Here are some points:
{ 3.460,  1.417, -0.632, -1.204, -1.524, -1.520, -1.235, -0.882}
{-0.327, -0.184,  0.300,  0.511,  0.350, -0.063, -0.299, -0.255}
{-0.798, -1.017, -0.442,  0.981,  2.065,  1.656,  0.240, -0.502}
{-0.176, -0.056,  0.415,  0.752,  0.619,  0.196, -0.255, -0.317}
{ 2.951,  2.149,  0.159, -0.994, -1.408, -1.524, -1.322, -0.781}
{ 2.115,  1.491,  0.309, -0.798, -1.371, -1.487, -1.288, -0.894}
{-0.850, -1.092, -1.271, -1.331, -0.590,  1.761,  2.798,  0.853}
{ 1.416,  1.896,  1.265,  0.023, -1.015, -1.487, -1.351, -0.850}
{-0.746, -1.056, -0.816, -0.337,  0.084,  0.702,  1.208,  1.291}
{-0.701, -0.925, -0.632,  0.070,  0.650,  0.949,  0.961,  0.759}
{-0.594, -0.241,  0.758,  1.391,  1.189,  0.531, -0.124, -0.434}
{-0.668, -0.736, -0.549, -0.217,  0.147,  0.433,  0.553,  0.519}
{-0.715, -0.826, -0.457, -0.068,  0.408,  0.812,  0.924,  0.861}
{ 2.011,  1.919,  0.525, -0.848, -1.490, -1.505, -1.298, -0.912}
{-0.878, -0.985, -0.941, -0.716, -0.458, -0.224,  0.300,  0.624}
{-0.725, -0.836, -0.244,  0.700,  1.406,  1.496,  0.922,  0.369}
{-0.898, -1.247, -1.215, -0.608,  1.049,  2.475,  1.830,  0.354}
{-0.834, -1.155, -1.108, -0.684, -0.196,  0.385,  1.095,  1.459}
{-0.574, -0.367,  0.080,  0.290,  0.207, -0.034, -0.298, -0.370}
{-0.676, -0.597, -0.180,  0.410,  0.669,  0.542,  0.492,  0.310}
Here are 17 more points, each followed by its number:
{-0.599, -0.485,  0.203,  0.769,  0.836,  0.421, -0.075, -0.246} 0
{-0.864, -1.145, -1.068, -0.672,  0.163,  1.485,  2.169,  1.498} 1
{-0.729, -0.716, -0.376,  0.122,  0.717,  0.895,  0.676,  0.402} 2
{ 1.533,  1.753,  1.183,  0.027, -0.854, -1.321, -1.291, -0.770} 3
{ 1.062,  0.715,  0.336, -0.202, -0.859, -1.216, -1.133, -0.762} 4
{-0.767, -0.964, -0.665, -0.124,  0.435,  0.818,  0.880,  0.747} 5
{-0.552, -0.668, -0.255,  0.264,  0.317,  0.263,  0.226,  0.155} 6
{-0.631, -0.941, -0.895, -0.591, -0.271,  0.115,  0.456,  0.759} 7
{ 2.977,  1.734, -0.080, -0.955, -1.366, -1.459, -1.178, -0.802} 8
{ 0.200,  1.365,  2.366,  1.474, -0.385, -1.292, -1.190, -0.719} 9
{-0.875, -1.040, -0.741, -0.338,  0.083,  0.461,  0.737,  0.814} 10
{-0.815, -0.899, -0.651, -0.124,  0.440,  0.777,  0.916,  0.748} 11
{ 1.758,  3.072,  1.202, -0.892, -1.465, -1.365, -1.069, -0.745} 12
{-0.933, -0.985, -0.819, -0.618, -0.312,  0.165,  0.669,  0.810} 13
{-0.212, -0.013,  0.348,  0.469,  0.199, -0.342, -0.535, -0.468} 14
{-0.587, -0.428,  0.167,  0.818,  1.084,  0.774,  0.206, -0.152} 15
{ 1.583,  3.206,  1.301, -0.794, -1.399, -1.530, -1.277, -0.847} 16
Which two of these numbered points are nearest to each point below, ignoring the 2 directions in which the first points spread most? Their numbers follow each, nearest first.
{ 0.128,  0.810,  1.520,  1.231,  0.177, -0.730, -1.000, -0.771} > 3 14
{-0.701, -0.823, -0.479,  0.094,  0.522,  0.746,  0.804,  0.679} > 11 5
{ 0.669,  1.137,  1.298,  0.809, -0.015, -0.732, -0.960, -0.770} > 3 1
{ 0.492,  0.969,  1.368,  0.939, -0.071, -0.836, -1.072, -0.809} > 3 14
{ 1.205,  0.923,  0.346, -0.350, -0.958, -1.375, -1.305, -0.906} > 4 14
{-0.942, -1.081, -0.958, -0.120,  1.962,  2.451,  0.469, -0.667} > 8 15
{-0.112,  0.791,  1.979,  1.826,  0.330, -0.866, -1.219, -0.900} > 9 3
{ 1.228,  0.791,  0.199, -0.404, -1.029, -1.415, -1.219, -0.789} > 4 14
{-0.826, -1.119, -1.228, -1.050, -0.131,  1.305,  2.171,  1.575} > 1 3
